[[7163 9471 3354 7291 8096 7835 5735 8344 3314 9553]
 [7137 9419 3369 7263 8059 7801 5724 8305 3330 9500]
 [7169 9486 3345 7297 8105 7843 5735 8354 3305 9567]
 [4600 2359 8298 4475 3694 3947 5987 3453 8337 2280]
 [7139 9420 3374 7265 8061 7803 5727 8307 3334 9501]
 [4600 2318 8367 4473 3678 3936 6013 3432 8406 2237]
 [4583 2228 8468 4452 3632 3898 6040 3378 8509 2145]
 [7173 9493 3345 7302 8110 7849 5738 8360 3305 9575]] --> 7173

[[3501 6314 2658 5139 2926 3012 8279 2203 5438 4423 5765 4397 2649]
 [3484 6317 2651 6393 2929 2982 8282 2229 5428 4424 6160 4376 2628]
 [3677 6516 2553 5120 3364 2904 8233 2512 5247 5190 5482 4517 3129]
 [4436 5046 3884 5604 2174 3484 6713 2175 6031 1711 7012 3667 2669]
 [3483 6314 2661 5407 2927 2988 8302 2237 5427 4438 4676 4403 2634]
 [4531 5175 3689 5175 2296 3323 6724 2177 5937 2064 6270 3655 2869]
 [3677 6536 2560 5772 3359 2912 8251 2487 5250 5196 6735 4532 3100]
 [4546 5180 3706 5757 2315 3333 6723 2181 5950 2040 6279 3678 2861]
 [4441 5063 3866 5021 2179 3508 6686 2143 6050 1686 5933 3669 2674]
 [4542 5160 3700 5543 2304 3338 6727 2184 5949 2030 6235 3675 2842]
 [4465 5033 3856 5465 2187 3509 6692 2172 6049 1690 4627 3676 2681]
 [3695 6517 2568 5619 3334 2880 8244 2496 5248 5183 5731 4520 3110]] --> 3695

[[176  99 163 124 142 151 131 147 150 118 158 127]
 [146 186 169 235  18 103 218  94 189 190 106 116]
 [181 105 212 142 123 143 117 107 195 126 171 150]
 [144 139 198 201 138  98  98 158 236 136 148 192]
 [145 110 152 131 212 121  65 204 176 104 162 185]
 [178  93 171  98 144 196 155  95 136 124 165 119]
 [144 101 137  99 184 218 150 118 120 121 144 158]
 [138 128 113 135 171 114 115 214 125 127 138 134]
 [140 155 187 207 131  74  93 169 231 143 142 191]
 [154 142 218 171 115 119 115  93 218 158 154 174]
 [142 136 126 116 168 139 124 160 123 132 150 135]
 [110 160  98 146 175 112 115 200 122 148 118 166]] --> 110

[[421 471 528 361 444 326 130 614 450 623 331]
 [427 433 627 515 619 449 297 757 463 298 558]
 [733 302 248 338 452 492 309 346 236 447 414]
 [625 468 423 402 423 545 421 215 280 566 401]
 [693 349 596 572 609 404 619 669 504 607 439]
 [ 84 563 788 491 345 443 643 678 376 357 402]
 [566 384 717 412 339 434 595 298 703 763 448]
 [497 278 863 383 615 410 606 529 649 411 461]
 [584 599 110 358 373 532 385 540 594 395 385]] --> 584

[[4 3 4 7 4 4 5 4 5]
 [5 3 2 6 5 3 6 6 5]
 [5 5 4 5 5 5 6 5 4]
 [6 4 4 7 7 4 6 5 5]
 [4 4 6 4 6 4 3 6 6]] --> 4

[[563 587 732 381 348 522 591 311 470 317 573]
 [596 569 449 589 457 555 418 720 342 753 573]
 [643 411 627 549 544 372 683 732 521 746 450]
 [424 495 349 531 397 690 351 687 625 780 852]
 [453 401 593 596 279 525 231 514 790 920 435]
 [489 410 629 690 646 500 608 589 686 915 406]] --> 489

[[5 7 7 7 4 2 4]
 [4 4 3 5 4 3 7]
 [5 3 6 5 2 0 6]
 [4 4 3 6 4 2 8]
 [5 8 7 7 5 3 4]
 [5 5 4 5 5 5 6]
 [4 9 4 8 5 3 6]
 [5 2 4 5 2 1 7]
 [6 2 6 4 3 2 5]
 [4 5 3 6 4 3 7]] --> 4

[[-29  31 -11 -17 -38 -49  12  20 -20   3 -43 -38  25 -16]
 [-27  27 -13 -16 -35 -41   6  18 -20   0 -38 -33  20 -17]
 [-26  20 -14 -18 -33 -43   4  12 -20  -2 -39 -34  14 -16]
 [ 27 -23  15  19  27  38   3 -17  23   3  43  35 -12  15]
 [ 24 -14  12  19  32  49  -8  -5  18   3  39  34 -11  14]] --> 24

[[3 6 2 6 6 6]
 [7 1 6 2 2 2]
 [1 6 2 7 7 7]
 [6 2 7 2 2 2]
 [6 2 6 2 2 2]
 [7 2 7 2 2 2]] --> 7
---
[[-399, -415, 332, 428], [-330, -393, 282, 308], [-292, -481, 291, 400]]
-399
[[-390, 283, 516, 406], [563, -553, -127, -474], [-541, 369, 288, 446]]
-390
[[197, -60, 94, -238, 212], [604, 153, -10, 123, -82], [-178, 184, -287, 27, -180]]
197
[[187, 198, 465, 387, -117, 270], [-187, 527, -116, 225, -189, 58], [-148, -182, 303, 347, 408, -166]]
187
[[28, 385, 95, -57, -563], [27, 403, 80, -37, -610], [2, 2, 13, -6, -14]]
28
[[483, -107, -42, 187], [626, -138, -41, 201], [657, -71, -34, 290]]
483
---
[[ 205 -167 -547  406 -534 -269]
 [  11 -533  262  353 -331   70]] out 205, 70

[-503  329  384  539 -382 -278] out -503, -278

[ 597 -554 -669 -619  574  646] out 597, 646

[[ 432  388  525 -495]
 [ 108 -145  183 -350]] out 432, -350

[-126 -506  289  -59 -306  319] out -126, 319

[ 404 -552  352  282 -215] out 404, -215
---
[[ 257  399 -418  336  260  325 -118  473  306  413  243   -6 -335  341
  -352]
 [-254  101  324  478 -231  196 -412  126 -551  541 -334  272 -118  198
  -125]
 [ -79   64  449  111 -174  541  508 -127  443  444   -1 -151 -400 -113
  -386]
 [ 452 -136 -403 -196  151  136    5  308 -162 -480  220 -344  -54  240
    -2]
 [-179   55  514  479  194   36  124 -378  369   52  -87  467 -276  500
   536]
 [ 524  -64 -101 -328 -458  295  453 -488  203  -99  228  498 -237   59
   537]
 [-445   73   -8 -568  561  410  375 -173  265  321 -201 -563  309  -62
   301]
 [ 507  306 -354 -368  387  342  423  126  206  115  258  332 -487  170
  -403]
 [-377  449  205  -48  175 -464 -343  228  203   13  264 -202  526  231
   161]
 [-531 -513 -511 -505  387  248  327 -422  516 -248 -417 -429   97 -130
   303]
 [  92 -122  -64    2   30 -132  121 -501 -374  542  178  -47  111  167
   396]
 [ -42  503 -409  424    2 -529 -307 -376  106  376  399 -502 -205 -335
   484]] → -125

[[ 303  108 -169   14  246 -102 -123  -60  162  220  -84  -67 -167  169
   -72 -253]
 [ 290   66 -154  -10  233 -124 -157  -77  120  245  -94  -96 -158  188
   -53 -248]
 [ 240 -280 -272 -118  361 -548 -342 -163 -212  246   24 -390   88  206
    93 -304]
 [ 230  -24 -195  -41  252 -237 -238  -95   18  293  -38 -192 -127  233
    16 -238]
 [ 200 -250 -291 -119  320 -496 -317 -167 -186  297    7 -378   22  229
    95 -278]
 [ 210 -107 -220  -91  255 -332 -260 -106  -56  311  -21 -254  -91  222
    49 -247]
 [ 376  -17 -198  338  332  -73 -372  -64  355 -222  -91 -146  -55   39
  -273  -40]
 [ 328 -262 -297 -102  404 -566 -296 -198 -182  174   18 -387  195  137
    64 -330]
 [ 420 -102 -317  233  394  -87 -172    0  378 -186  -91  -91   46  113
  -211 -223]
 [ 261 -289 -301 -126  367 -510 -332 -180 -225  246   22 -395   92  212
    83 -306]
 [ 525  -89 -182  -15  417 -447 -184 -224  -91   -5  -24 -230  275   27
    -2 -370]
 [ 401 -119 -283  291  393 -108 -233  -19  343 -215  -70 -135   46   92
  -224 -178]] → -248

[[ -47  -35  -17  -32 -137 -511  490]
 [ 190 -231  -22 -440  -91  -21 -421]
 [ 274 -301 -129 -208   36   57  -54]
 [-335  286 -111 -150 -335 -205  386]
 [ -46   76  114 -296  432 -415 -241]
 [-170  219  318  256  172 -200 -224]] → -421

[[326 -25 -27 338 -27 329 367 347 346 -27 -27 329]
 [ 73 -13 -14  76 -15  76  82  78  78 -14 -13  74]
 [ 36  15  13  38  11  38  40  36  36  15  14  37]
 [-31 412 385 -31 382 -31 -28 -29 -29 396 388 -32]
 [ 73 -14 -15  76 -16  75  82  80  80 -14 -14  76]
 [ 38  13  11  36  11  37  40  38  42  11  12  36]
 [272 -32 -33 280 -33 273 307 295 297 -33 -33 274]
 [-25 475 440 -24 444 -25 -21 -23 -23 451 445 -25]] → 74

[[-39 -40 340 -38 321 -38 -40 328 -39]
 [243 223 -44 255 -43 258 235 -44 238]
 [-36 -34 148 -37 137 -36 -36 144 -36]
 [-18 -18  98 -20  89 -19 -19  93 -19]
 [-16 -19 536 -14 504 -14 -17 522 -16]
 [388 356 -42 401 -43 401 375 -42 378]
 [-32 -34 407 -30 380 -30 -32 393 -32]
 [-36 -35 147 -37 137 -36 -36 142 -36]
 [-44 -44 216 -45 201 -45 -44 209 -45]] → 238

[[-110  -97   20  247  151  202  290  259 -327  113  182   99]
 [-252  -80  177  189  279  -70  -39  238 -398  144  126  223]
 [-410  -27  231  331  237  152  -73  271 -386  387   82  111]
 [-328  -51  163  316  205  198   68  277 -367  331  108   84]
 [  25 -152  -21  129  161   43  327  225 -327  -90  213  195]
 [-110 -119  113   79  286 -214   23  222 -385  -66  173  306]
 [-494    4  226  433  185  369   -5  303 -368  563   58  -16]
 [-389  -36  206  310  239  139  -50  273 -383  362   89  110]
 [  27 -156  -18  112  186  -21  293  224 -329 -120  213  213]] → 223
---
8	-28	3	-33
-7	-9	29	14
Answer: 3

-32	-5	-11	8	27	32	-19
18	15	26	-21	20	41	-15
-25	40	-15	-1	27	-2	-20
Answer: 41

46	39	46	13	-18
-35	-29	-35	-5	23
Answer: 13

0	3	2	5	5
7	2	3	2	1
Answer: 5

783	688	189	503
785	557	377	418
Answer: 189

311	359	344	321	205	702	394
537	718	626	615	551	339	711
686	568	867	598	490	425	652
Answer: 339
